In the rows, zero is written as 128.
Rotation paths and how fast each direction turns (degrees a step)
Each turn is a multiple of 5 degrees from 10 to 175, or 0.
path 1
[128 121 121 129 135 118 117 121 126 123 136 131 130 127 114 112 127 134
 121 129 131 127 145 123 130 129 134 130 113 124 128]
[128 119 125 132 131 122 113 125 128 125 133 131 129 127 116 106 121 133
 123 129 134 126 141 122 133 131 132 133 114 126 128]
[124 119 128 135 127 124 114 124 127 123 128 129 127 128 116 104 121 132
 122 127 139 123 137 122 130 133 127 135 118 126 129]
[120 122 127 135 126 123 117 120 125 120 126 127 126 128 116 107 128 131
 120 125 142 120 138 123 125 134 125 133 120 122 131]
[121 124 123 132 132 122 120 118 123 119 130 128 126 127 116 112 135 131
 118 125 139 122 143 124 123 132 127 129 119 119 132]
[125 124 121 130 137 119 120 119 123 121 135 130 128 128 115 112 134 131
 119 128 133 126 146 124 127 130 130 126 116 120 131]
[129 120 123 130 136 119 116 123 124 123 136 132 130 128 114 109 127 132
 121 131 129 128 144 123 132 129 132 128 116 123 128]
[127 116 126 133 131 121 114 125 125 124 131 131 131 129 114 107 119 132
 122 130 133 125 138 121 132 131 131 133 116 125 127]
[123 118 127 134 126 122 115 121 126 122 127 128 129 127 114 108 121 133
 122 127 138 121 136 121 128 133 129 136 117 125 128]
[121 124 125 132 127 123 118 118 126 121 127 127 126 126 116 111 129 133
 120 123 142 119 139 124 124 134 128 134 118 122 130]
[122 127 122 131 133 122 120 118 126 120 132 129 124 127 117 111 135 131
 119 124 140 123 145 125 125 132 128 129 117 121 132]
[126 124 122 130 136 121 118 122 125 121 135 132 126 128 117 108 134 130
 119 128 135 128 147 125 129 130 129 126 117 121 132]
[128 118 125 132 135 120 116 125 123 121 134 133 130 129 115 106 126 129
 121 132 130 129 143 122 133 130 129 127 119 122 130]
[126 115 128 134 130 120 116 123 123 122 130 130 133 129 113 108 120 132
 121 130 132 124 137 120 130 131 130 132 118 123 127]
[122 118 127 133 126 121 117 119 124 121 127 127 131 128 113 112 122 134
 121 127 137 119 137 121 126 133 130 136 116 123 126]
[121 124 123 131 128 122 119 116 127 122 129 127 126 126 115 113 129 135
 120 123 141 119 141 124 124 133 130 135 114 123 129]
[123 127 120 130 133 123 118 119 129 122 134 130 123 126 118 110 133 133
 120 124 140 124 145 126 127 132 129 130 115 124 132]
[126 124 123 132 135 123 116 124 126 123 135 132 125 128 119 104 131 130
 120 128 136 129 144 125 131 131 128 127 119 123 132]
[131 126 129 129 129 129 125 133 129 130 129 131 128 129 130 122 124 127
 129 131 126 132 127 128 133 127 128 127 129 130 128]	65
[127 131 127 128 125 131 126 128 133 130 127 127 124 127 130 126 126 130
 129 125 133 126 127 130 128 129 128 132 126 132 128]	55
path 2
[136 127 121 135 129 131 138 131 111 130 134 127 130 130 119 119 122 124
 123 133 127 136 122 124 120 133 145 114 132 134 126]
[139 120 124 137 131 135 130 134 114 131 140 126 126 130 125 118 133 120
 127 135 125 134 124 125 120 135 138 109 130 128 130]
[143 122 126 137 138 135 126 124 117 125 139 123 126 131 123 117 132 112
 123 131 126 135 117 125 121 130 130 117 127 126 133]
[140 124 122 135 135 136 133 119 120 124 138 123 130 131 123 115 123 112
 126 124 129 137 120 118 117 130 136 124 126 135 129]
[143 125 122 139 129 138 135 127 126 130 139 122 131 125 133 118 125 117
 126 128 128 133 127 116 116 130 142 120 130 138 124]
[147 131 123 140 130 134 131 129 122 129 136 119 126 120 133 121 131 118
 116 134 124 131 122 120 124 128 142 117 128 129 122]
[141 138 123 138 133 130 133 124 113 129 134 120 119 121 123 119 126 115
 126 131 124 135 118 124 129 130 142 118 125 129 125]
[136 133 123 139 133 136 136 126 116 134 135 120 121 126 125 117 120 117
 135 131 126 135 122 127 123 129 141 115 129 135 137]
[140 122 121 141 133 136 137 131 124 128 133 119 123 130 130 119 122 116
 123 134 126 132 121 129 120 127 137 112 131 133 141]
[143 123 117 139 138 129 135 128 124 117 134 128 120 132 127 119 121 114
 118 133 127 131 119 124 122 130 136 115 126 129 129]
[143 130 116 137 140 132 137 123 119 125 142 134 120 131 127 119 125 119
 127 130 130 130 123 123 121 132 137 120 130 136 123]
[147 126 119 135 133 136 137 125 115 133 142 126 120 125 131 117 135 119
 125 129 125 129 128 125 122 127 133 122 133 140 131]
[142 123 123 137 132 133 132 124 119 125 135 119 114 119 131 116 134 111
 122 128 120 133 128 123 125 128 134 122 124 135 133]
[136 131 125 141 139 133 130 118 127 124 135 122 115 119 132 119 123 110
 128 129 126 132 123 121 124 129 139 122 125 136 130]
[138 133 122 142 138 133 138 119 125 130 132 122 122 120 132 122 119 120
 123 133 128 128 123 125 120 124 141 122 135 142 132]
[138 126 118 139 131 128 141 129 119 127 129 124 117 121 129 121 123 122
 116 136 123 128 127 127 123 127 143 117 133 140 131]
[135 126 120 139 137 126 133 129 117 124 134 131 109 123 127 121 128 120
 123 137 123 128 126 128 126 135 140 111 130 133 129]
[136 126 124 138 146 131 132 120 115 127 137 131 115 126 125 120 129 118
 128 135 126 129 121 131 123 131 132 118 134 137 137]
[129 126 129 132 129 131 134 125 129 128 131 131 130 125 126 128 128 127
 128 129 125 132 128 131 131 126 129 126 126 127 126]	0
[131 123 127 126 130 129 127 127 128 125 133 132 129 132 128 126 132 127
 128 125 129 128 130 126 125 129 123 131 128 129 127]	45
[124 128 128 128 128 129 127 129 130 129 131 131 126 129 129 128 126 128
 136 128 129 129 131 125 127 133 132 125 126 129 125]	115
